One turn sends every row of this set to another row. A few are shown first. Where does it send the rows asked after them?
Q420: [ 1.70  1.17 -0.67  0.98 -1.21  3.56  0.11 -0.22  0.84  3.01  1.84 -0.84
 -0.11 -1.10  0.21  0.33 -1.68 -0.84  1.18 -1.17  1.35  0.26  1.79 -0.19
  0.96 -0.46  0.15  2.22  0.22 -0.48]
Q140: [ 1.12  0.45 -0.58  0.15  2.23 -1.37 -1.32  0.30 -0.51  0.03 -0.80  1.00
  0.12 -0.04  0.28  0.08  0.04 -0.68  0.83 -0.98 -0.01 -3.00  0.05 -0.79
  0.56  0.02  1.18  1.14 -0.28  1.55]
Q27: [ 1.34 -0.27 -0.24  1.67  0.15  2.14 -0.92  0.05  0.55 -0.26  2.20  0.83
  0.14 -0.61  0.79 -1.59 -2.62 -0.44  1.43  0.00  0.80  1.93  1.38  1.79
  1.27 -2.07  1.46 -0.61  0.15 -0.59]
Q812: [ 1.82  1.47 -0.24  0.25 -1.19  3.02  0.14 -0.10 -0.11  3.15  1.55 -0.16
  1.64 -0.92  0.17  0.95 -1.56  0.12  1.61 -1.16  0.49 -0.18  1.75 -0.45
  0.56  0.21 -1.54 -0.57  0.27  1.31]
Q510: [-0.52  1.63 -1.85  0.50 -1.92 -0.17  0.53  0.22 -0.35  1.40  1.80 -0.86
  1.93 -0.95 -0.91 -0.07 -1.87 -0.05 -2.05  0.99 -0.34 -0.09 -1.37  1.87
 -0.16 -0.06  3.36  0.19 -0.12  0.52]
Q367: [-3.00 -0.61  0.28 -0.97 -1.39 -0.34  1.06  0.39  1.28  1.27  1.43 -0.95
  0.05 -0.45 -1.00  0.69 -1.29  1.00 -1.96  1.27  0.95 -1.11 -0.75  1.00
  1.28  1.11  1.37  0.14 -0.54  0.54]
Q830: [-1.06  1.58 -1.78  0.81 -2.56 -0.68  0.74  0.28 -0.08  1.41  2.22 -0.48
  1.21 -0.56 -0.82 -0.02 -1.50  0.83 -2.65  0.54 -0.30 -0.56 -0.27  2.10
  0.08  0.02  3.40  0.52 -0.48  1.05]
Q307: [ 0.18 -0.58 -0.79  0.87 -0.86  1.12 -0.30 -0.03 -0.22  0.15  2.05 -0.07
  1.75 -0.18  2.39 -0.83 -1.91 -0.34  1.69 -0.80  1.07  2.54  2.57  2.54
  0.82 -0.36  0.56 -2.49 -0.54  0.53]
Q501: [ 0.17 -0.13 -1.89 -0.60 -1.51 -1.55  0.50 -0.16  1.10  1.10  0.30 -1.37
 -0.13  0.35  2.16 -1.13  2.03  0.08  0.27 -2.24  0.65 -1.96  3.55 -0.28
  1.44  0.76  1.37  0.85  1.37  1.19]
Q452: [-0.06 -0.63 -0.63 -0.23 -0.11 -1.05 -0.41 -0.77  1.47 -0.12 -0.12 -1.27
 -0.01  1.24  0.91 -2.24  2.10  0.35  1.01 -1.31  0.18 -1.28  3.56 -0.50
  0.92  0.15  1.43  0.72  0.17  1.45]
Q590: [ 0.03 -1.27 -0.07 -0.01  1.21 -1.62 -0.89  1.08 -0.84 -0.33  0.44  1.88
  0.03  0.10  2.63  0.38 -0.96 -2.23  0.18 -1.24 -0.33 -2.02 -0.36  0.10
  0.36 -0.28  0.55 -0.09  1.29  2.06]
Q220: [-2.27 -0.38 -1.17  0.89 -3.03 -0.05  0.88  0.35 -0.17  3.06  2.33 -1.00
  0.85 -0.44 -1.57 -1.51 -0.57  0.13 -0.58 -0.46 -1.10  0.67  0.13  2.30
  0.64  0.71  1.52  0.03 -1.03  0.58]
Q997: [ 0.69 -0.13 -0.76  0.34  1.45 -1.67 -0.95  1.68 -0.23  1.01 -0.59  0.73
 -0.67  0.22  1.47  0.31  0.95 -1.70 -0.04 -1.52  0.94 -2.04 -0.61  0.09
  1.61 -0.04  0.26  0.29  1.65  2.05]
Q630: [ 2.09  1.12 -0.37  0.83 -2.56  1.68 -0.24 -0.33 -0.73  2.88  1.15 -0.92
  0.73 -0.31  0.20  0.87 -2.35 -0.81  1.67 -1.23  1.02  1.77  1.73 -1.13
  1.33  0.71  0.26  0.73  1.26 -0.30]
Q218: [-2.27 -0.59  0.22 -1.15 -1.16 -0.97  1.69  0.24  1.51  1.78  1.09 -0.92
 -0.35 -0.50 -1.21  1.23 -0.87 -0.16 -2.00  0.72  0.97 -1.50 -0.23  0.75
  0.88  1.50  1.77  0.59 -0.76  0.16]
Q466: [ 0.24 -0.46 -1.48  1.20  1.62 -0.69 -1.10  1.01 -0.26 -0.76  0.70  1.17
 -0.77 -0.29  1.77  0.68 -0.39 -2.33 -0.55 -0.77  0.01 -3.76  1.25  0.51
  0.91 -0.13  0.12  0.26  0.23  1.14]
Q811: [ 0.80 -0.50 -1.51  0.39  1.60 -2.79 -0.58  1.13 -1.17 -0.45 -0.14  1.80
 -0.02 -0.76  1.67  0.06 -0.41 -0.79  0.56 -1.30 -0.07 -2.58  0.13  0.56
  1.57 -0.08  1.30 -0.09  0.11  1.01]
Q372: [-2.18 -0.31  0.77 -1.70 -2.22 -0.93 -0.26 -0.18  0.86  0.33  1.48  0.17
 -1.55 -1.05 -0.45 -1.18 -1.08  0.24 -1.51  0.13 -0.88 -0.51 -0.70  1.19
  0.24  0.75  3.08 -0.82  0.69  1.10]
Q677: [-0.21 -1.02 -1.07  0.21 -1.62 -0.23 -0.41 -0.10  1.02 -0.43  0.69 -0.68
 -0.32  0.73  1.98 -1.72  0.70 -1.61 -0.64 -1.59 -0.24 -2.58  4.08 -0.69
  1.33  0.31  0.65  0.87  1.97  0.87]
Q166: [ 1.67  1.02 -1.14  0.13 -1.17  2.43 -0.17 -0.21 -0.24  3.13  2.48 -0.61
  0.05 -1.65  0.86  2.14 -2.29 -0.42  1.95 -0.92  0.54  0.14  0.18 -0.51
  1.00  0.13 -0.57  1.23  0.77  0.11]
Q698: [ 0.79 -1.10 -0.78  0.68 -0.92  1.02 -0.21 -0.48  0.74 -0.25  2.98 -0.44
  0.91 -0.16  1.71 -0.70 -2.39  0.49  1.91  0.40  0.64  2.70  1.83  1.38
  1.77 -1.39  0.81 -1.49  0.99 -0.51]
Q209: [-0.46 -1.24 -0.94 -0.81 -1.28 -0.75  1.07 -0.24  1.40  0.23  0.91 -1.72
 -0.02  0.56  3.32 -0.03  1.53 -1.45 -0.22 -1.14  0.42 -1.24  3.51 -0.60
  0.29  0.55  0.53  1.47  0.80  1.63]
Q845: [ 1.44  0.54 -1.00  1.75 -0.15  0.88 -0.92 -0.12 -0.37  0.12  2.31 -0.37
 -0.36 -0.58  1.38  0.77 -1.81 -0.31  1.99  0.32  1.09  2.92  1.53  1.90
  0.94 -0.74  0.95 -1.94 -0.73  0.13]
Q546: [ 0.59 -1.04 -1.18 -0.52 -1.03 -1.83  0.50  0.38  0.76 -1.02 -0.29 -1.41
 -0.81 -0.32  2.41 -1.49  2.12 -1.07 -0.09 -0.68 -0.10 -0.25  2.78 -0.51
  1.79  0.13  1.07  1.50  0.64  1.13]
Q626: [ 1.91  0.19 -0.33  0.44 -0.59  1.67  0.06 -0.42 -0.02 -0.89  1.86  0.21
  2.03 -1.08  1.25 -0.73 -2.09  0.62  1.46  0.73 -0.18  1.75  2.57  0.80
  0.81 -1.17  0.11 -2.09 -0.62  0.60]
Q351: [-2.67 -0.02  0.55 -1.64 -2.61 -0.06 -0.21 -0.03  0.57  0.46  1.58 -0.39
 -1.07 -1.44 -0.48 -0.73 -1.38  1.16 -1.57  0.72 -0.73 -0.66 -1.12  0.72
  0.67  0.85  2.27 -0.06  0.32  1.19]
Q883: [-2.17 -0.08 -1.01  1.17 -3.12 -0.80  0.81  0.64 -0.53  2.63  2.33  0.15
  0.64 -0.28 -1.64 -1.02 -1.24  0.67 -1.50 -0.61 -1.02 -0.17  0.18  2.20
  0.85  0.59  1.96  0.46 -0.98  0.94]
Q822: [ 1.84  1.66 -1.02 -0.19 -1.91  2.26  0.01 -0.08 -1.34  2.60  0.99 -0.34
  1.95 -1.66  1.62  1.49 -2.65 -1.25  1.11 -1.66  0.82  0.26  1.17 -0.34
  0.20  1.01  0.04  0.90  0.18  0.52]

Q510 turns into Q372
Q466 turns into Q626
Now find these:
Q546 turns into Q630
Q452 turns into Q420
Q166 turns into Q811
Q590 turns into Q307
Q830 turns into Q351

One turn sends every row of this set to another row. A few are shown first. Where does it send the rows asked after them?
Q109: [ 0.95  0.49 -0.72 -0.32  1.18  1.64 -0.63  0.31  1.83 -0.69  1.80  0.97
  1.60]
Q283: [ 0.29  0.93 -1.17 -0.36  1.09  0.71  1.40 -0.60  1.69 -1.65  0.51  1.43
  0.67]
Q303: [-0.29 -0.32  1.91  0.28 -0.72 -0.94 -2.59  0.06 -0.62  0.68 -1.15  0.45
  0.05]
Q95: [-0.33 -0.44 -0.20  0.07  1.23 -1.57 -1.70  1.84 -0.40  0.49  1.76  2.61
 -1.05]
Q967: [-1.21  0.57 -0.49 -0.52  0.33  2.05 -1.60  1.93  0.16 -0.66  2.16  0.88
  1.51]
Q471: [-0.18  0.59 -0.38 -0.73 -1.08 -0.22  1.15  2.74  0.98 -0.53  1.41  1.39
  2.05]
Q889: [-0.53 -0.70  0.22  0.12 -0.05  0.42 -0.83  2.16 -2.62 -0.57  1.94  1.17
 -1.70]
Q739: [ 0.84 -0.57 -0.44  0.61 -0.04 -0.68  0.21 -0.83 -2.01  0.71 -0.48 -1.46
 -1.45]
Q798: [-0.12 -0.24  1.61  0.47 -1.12 -0.60 -0.26  0.21 -1.01  0.24 -2.03 -0.98
 -0.31]
Q943: [ 0.04  0.08  0.77  0.86 -1.81 -0.45 -1.46 -0.56 -2.55 -0.08 -0.15  1.11
 -1.19]
Q565: [-0.23 -0.55  0.47 -0.40  0.94 -1.45 -1.62 -0.39  0.37  1.29 -1.48 -0.91
 -0.41]
Q301: [ 0.23  0.78 -0.92 -0.16  0.35  1.13  1.54 -0.16  1.82 -1.86  0.75  1.21
  0.98]
Q275: [ 1.76 -1.15  0.41  0.31 -0.63 -1.10  0.42  1.14 -1.40  2.00  0.46 -0.80
 -0.43]
Q993: [-2.47  0.14 -1.33 -0.80  0.18  1.39  0.98  0.57 -0.11 -2.16  1.38  0.50
  0.18]
Q842: [-1.19  0.33 -1.48 -1.17 -2.36  0.55  0.94  0.30 -2.37 -0.08  1.33 -0.01
  0.41]
Q438: [-0.26 -0.42 -0.58  0.38  0.33 -0.63  2.16  1.99 -1.63 -0.64  0.45  0.11
 -1.89]
Q668: [-1.05 -1.06 -1.72 -1.75  0.57 -0.01  1.57  1.11  0.11 -0.97  2.33 -0.50
  0.66]
Q928: [-1.14 -0.03 -1.50 -1.55 -1.08 -0.04 -1.95  0.05 -1.55  0.94  2.51  1.15
  0.94]
Q634: [-0.27 -0.82  0.80 -0.03  0.60 -1.88 -1.07 -0.66  0.22  0.88 -1.64 -0.70
 -0.38]
Q703: [-0.08  0.63 -2.22 -0.94 -0.86 -0.91  1.97  0.58 -0.31  1.27  0.44 -0.73
  1.13]
Q477: [ 0.83 -0.57 -0.15  0.45  0.62 -1.46 -2.55 -0.91 -1.04  1.53  0.40  0.35
 -0.80]
Q663: [-0.44  1.02 -1.05 -0.10  0.41  1.50  1.25  2.31  1.00 -0.44  0.66 -0.52
  1.58]
Q99: [-1.09 -1.28  1.11 -0.31 -0.19 -0.58 -1.59 -1.00 -1.55 -0.11 -0.82 -0.85
 -1.07]
Q224: [-1.03 -1.06 -1.57 -1.83  1.08 -0.53 -0.32  1.06  0.79 -0.37  2.96  0.74
  1.12]
Q751: [ 1.12  0.76  0.30  1.29 -0.91 -2.00 -0.13 -0.14 -0.43  1.05 -1.38  0.98
 -0.40]
Q944: [-0.90  0.13 -0.05 -1.02 -1.66  0.83  0.20  2.42 -0.45 -1.28  2.28  1.52
  1.51]
Q763: [ 1.27 -1.52  0.78  0.03 -0.68 -0.73 -1.57  0.88 -1.91  1.91  1.50  0.18
 -0.50]
Q338: [-0.42  0.37 -0.48 -0.52  0.06  1.79 -0.43 -0.50  0.83 -2.24  1.92  2.08
  0.76]
Q846: [ 0.90  0.22 -0.43  0.72  1.16 -1.74  0.86  2.81  0.34  1.03  0.26  1.04
 -0.59]
Q35: [-0.36 -1.38  0.36 -0.02 -1.63 -1.83  0.72 -0.47 -1.93 -0.05  0.41  1.34
 -1.61]
Q684: [ 0.51  0.16 -0.71 -0.41  0.37  2.79  0.62  0.20  0.34 -1.71  1.75 -0.19
  0.84]
Q68: [-0.55  0.42 -0.73 -0.73  0.59  1.73 -0.30 -0.96  0.26 -2.30  1.70  2.05
  0.22]
Q894: [ 0.97  0.79 -0.47 -0.22  0.35  2.88  0.82  0.52 -0.05 -1.45  1.21 -0.07
  0.85]
Q304: [-0.46  0.31  1.34  0.22 -1.27 -0.70 -0.08  0.30 -0.55  0.17 -2.44 -0.50
 -0.45]
Q867: [ 1.23  0.98 -0.40 -0.24  1.12  1.88 -1.04  0.55  1.23 -0.52  1.60  1.30
  1.54]
Q969: [-0.22  0.96 -1.65 -0.96 -0.82 -1.67 -0.61  0.62  0.58  1.78  1.08  1.68
  1.81]
Q164: [-0.87  0.09  1.72 -0.09 -1.04 -0.66 -2.58  0.09 -0.63  0.35 -1.28  0.89
 -0.24]
Q773: [ 0.15 -1.03  0.23  0.08 -0.88 -2.98  0.06 -0.28 -0.43  0.91  0.23  2.11
 -0.93]
Q363: [-1.00 -1.06  0.71 -0.63  0.05 -0.01 -1.54 -0.70 -1.52  0.17 -0.90 -1.48
 -1.22]
Q979: [-1.69  0.62 -1.48 -0.64  1.26 -0.22 -0.09  0.84  2.04 -0.79  1.11  1.67
  1.18]

Q99 turns into Q684
Q773 turns into Q224
Q95 turns into Q928
Now find these:
Q68 turns into Q363
Q751 turns into Q979

One turn sends every row of this set to another row. A few are shown first. Where does it send the rows asked after them?
Q638: [-0.80 -1.28 -1.82  0.09 -0.16 -2.61  1.11  0.31 -1.50  1.37  0.92  0.15
 -0.01]
Q697: [-0.38  0.83  0.84 -0.09 -0.96 -0.28  1.85  0.23  1.47  1.29 -0.76  2.17
  0.61]
Q231: [ 1.17 -0.73 -1.37  0.79 -0.63  2.53  0.53 -0.83 -0.74 -1.81  0.97 -0.87
  0.08]
Q783: [ 0.00  0.29  0.77  0.66  0.26  2.64  0.20 -1.49 -0.01 -1.31  1.29 -0.21
 -1.46]
Q500: [ 1.38 -1.93  0.19  0.86 -1.12  0.53 -0.52 -0.36  0.80 -1.11  0.11 -1.51
 -1.61]
Q539: [ 0.72 -0.22 -0.45  1.10 -0.74  2.05  0.16 -1.06  2.05 -0.20 -0.18  0.67
 -2.02]
Q201: [ 2.13  0.46 -1.48 -0.37 -0.84  0.83 -0.21  0.25  1.25 -0.41  1.52  0.38
 -1.78]
Q457: [-1.91 -1.62  0.34 -1.19 -0.48 -0.61 -0.32 -1.94  0.12  1.43  1.14  0.82
  1.17]
Q746: [-0.81  1.61  0.03  1.48  0.04 -0.11  1.21  0.24  0.20  0.74  0.02  1.79
  2.20]
Q879: [-0.02 -0.56 -1.20  0.89  1.58  0.80  0.74 -0.83 -0.64 -1.45  1.25 -0.53
 -2.72]
Q221: [-0.23  0.83 -0.52  1.46 -1.26 -1.81 -0.18 -0.45  0.20  1.29  0.03  1.72
  1.73]
Q902: [ 0.46 -1.30 -1.16  1.23 -0.90  1.03  0.12 -2.41  0.17 -1.42 -1.07  1.97
  0.56]
Q19: [-1.93 -0.19  0.38  0.09  1.21 -1.10  1.98 -0.44 -2.44  0.00  1.14  0.19
  0.39]
Q127: [ 0.44 -0.08 -0.79 -0.76 -2.10 -1.52  0.50  0.71  0.19  1.96  0.83  1.04
  1.06]
Q797: [ 1.22 -0.73 -1.62  1.39 -0.27  0.97  0.71 -1.98  0.23 -2.11 -0.66  0.57
 -1.41]
Q155: [-1.39 -0.06  0.77  1.35  0.70 -1.90  0.27  0.88 -1.30  0.76  1.19 -0.57
  1.16]
Q415: [-2.02  0.10  0.39  2.27  1.05 -0.33  1.38  0.60 -0.35  0.93 -0.11  0.33
  1.49]
Q749: [ 2.06 -0.30  0.24 -0.50 -0.28 -1.50 -0.16 -0.63  0.75 -2.05 -0.23  1.86
 -0.84]
Q837: [ 0.08 -2.74 -0.92  0.84  1.39  0.52  1.26  1.63  0.17 -0.98 -0.14 -0.88
 -0.52]
Q566: [-1.56 -1.18 -0.33 -1.25  1.63 -1.52  1.59 -0.17  1.45  0.94  0.05  1.56
 -0.34]
Q38: [-2.14 -2.11 -1.30 -0.44  0.38 -0.50  0.94 -1.24  0.96  1.75  0.03  1.22
  0.67]
Q685: [ 0.88 -1.30 -2.07  0.54 -0.66  0.47 -0.88 -0.80 -0.48 -0.21  1.92 -1.07
 -1.95]
Q929: [ 0.43 -0.60 -0.91  0.23  0.65  2.56  1.37  0.00 -1.04 -1.91  0.82  0.51
  1.57]
Q302: [ 1.11 -2.49  1.01 -0.23 -0.92 -0.76 -1.22  0.54 -0.01 -0.80  0.89 -1.04
 -0.33]
Q472: [ 1.56 -1.05 -1.17  0.52  0.62  1.17  1.27  1.15  0.55 -1.71  0.39 -1.19
 -1.42]
Q214: [-0.91  0.27 -0.51 -2.19  1.39 -1.02  1.48 -0.44  0.32  0.24  1.37  2.06
  0.79]
Q516: [ 2.22  0.16  0.44 -0.03 -0.66  0.28 -0.11 -1.09  0.30 -2.52  0.58  0.12
 -1.39]
Q821: [-0.25  0.40 -0.34  1.08  0.09 -3.41  0.02  0.61 -0.35  0.88  0.60  0.79
  0.58]
Q132: [-2.24 -0.11  1.77  0.86 -0.02  0.51  1.83 -1.26 -0.50  0.69 -0.48  1.08
  0.76]
Q169: [-1.24 -0.50  0.51 -2.26  0.28  0.11  0.54 -0.19  0.12  1.01  2.08  0.72
  1.72]

Q221 turns into Q155
Q749 turns into Q837
Q127 turns into Q19
Now find these:
Q797 turns into Q500
Q169 turns into Q214
Q783 turns into Q201

One turn sends every row of this set to another row. A few are shown first. Where does it send the rows asked after them?
Q913: [-2.41 -1.29 -1.02 -0.42  0.74  2.38 -3.22 -2.87  0.85 -0.16  0.27  0.86
  2.62 -2.07  0.74 -0.19  3.38 -2.08  1.05]
Q866: [ 1.01 -4.30 -0.66 -1.48 -1.72  0.89 -0.21 -2.28 -0.18  0.92 -1.25  1.46
  2.04  0.58  2.11  2.78 -0.74  0.28  1.05]
Q891: [-0.30 -2.45 -0.67 -1.34  0.33  2.42 -1.86 -2.95 -0.13  0.05  0.65 -0.12
  3.17 -1.75  0.04  1.02  3.70 -1.87  1.20]
Q493: [-0.30 -3.02 -1.12 -0.98  0.63  2.01 -2.12 -3.23 -0.22 -0.33  1.36  0.07
  3.11 -1.79  0.53  1.11  3.73 -1.62  1.29]
Q248: [-1.50 -1.64 -0.67  0.47 -1.00  2.54 -2.87 -3.68  0.36  1.19 -0.58  3.42
  2.54 -0.59  0.25  2.81 -1.35  1.40  0.11]
Q83: [ 1.03 -4.49 -0.45 -1.36 -1.26  0.23 -0.15 -1.54  0.15  0.98 -0.91  1.81
  1.69  0.32  2.20  2.84  0.08  0.58  1.82]
Q159: [ 0.97 -3.87 -1.15 -1.58 -1.11  0.75 -0.42 -2.49 -0.29  0.84 -1.30  1.52
  1.70  0.42  1.69  3.25 -1.03  0.79  1.07]
Q775: [-2.20 -1.93 -1.41 -0.08  0.99  2.09 -3.38 -3.22  0.67 -0.49  1.09  1.00
  2.67 -2.10  1.05  0.07  3.47 -1.78  1.11]
Q564: [-2.31 -2.22 -1.91 -0.32 -0.32  0.25 -2.39 -2.04  1.43  0.30 -2.13  2.92
  0.47  0.13  3.36  1.07 -1.55  0.20  1.01]
Q517: [-1.17 -2.21  0.35  0.80 -1.29  2.50 -2.66 -3.13  0.50  1.56  0.13  3.80
  3.05 -0.87  0.03  2.87 -0.16  1.46  0.63]
Q400: [-2.58 -2.45 -1.43 -0.03 -0.94  0.48 -2.40 -1.90  1.64  0.39 -2.04  3.03
  0.81  0.21  3.76  0.49 -1.28 -0.25  0.92]
Q296: [-1.20 -2.56 -1.44 -1.58  0.75  1.12 -1.84 -2.01  0.67 -0.52 -0.29 -0.22
  1.88 -1.42  1.92 -0.22  3.49 -2.56  1.68]
Q210: [-1.19 -3.02 -1.81 -1.13  1.05  0.90 -2.19 -2.41  0.55 -0.81  0.54  0.04
  1.93 -1.53  2.19 -0.04  3.58 -2.24  1.71]
Q669: [-2.78 -2.34 -1.07  0.37 -0.48  0.15 -2.65 -1.43  1.97  0.56 -1.55  3.63
  0.70 -0.26  3.45  0.65 -0.49  0.18  1.50]
Q469: [-1.49 -1.98 -0.09  0.66 -1.68  2.88 -2.79 -3.62  0.39  1.36 -0.41  3.47
  3.08 -0.54  0.41  2.45 -1.02  0.99 -0.01]

Q83 turns into Q669
Q296 turns into Q913
Q564 turns into Q248
Now find these:
Q493 turns into Q210
Q400 turns into Q469

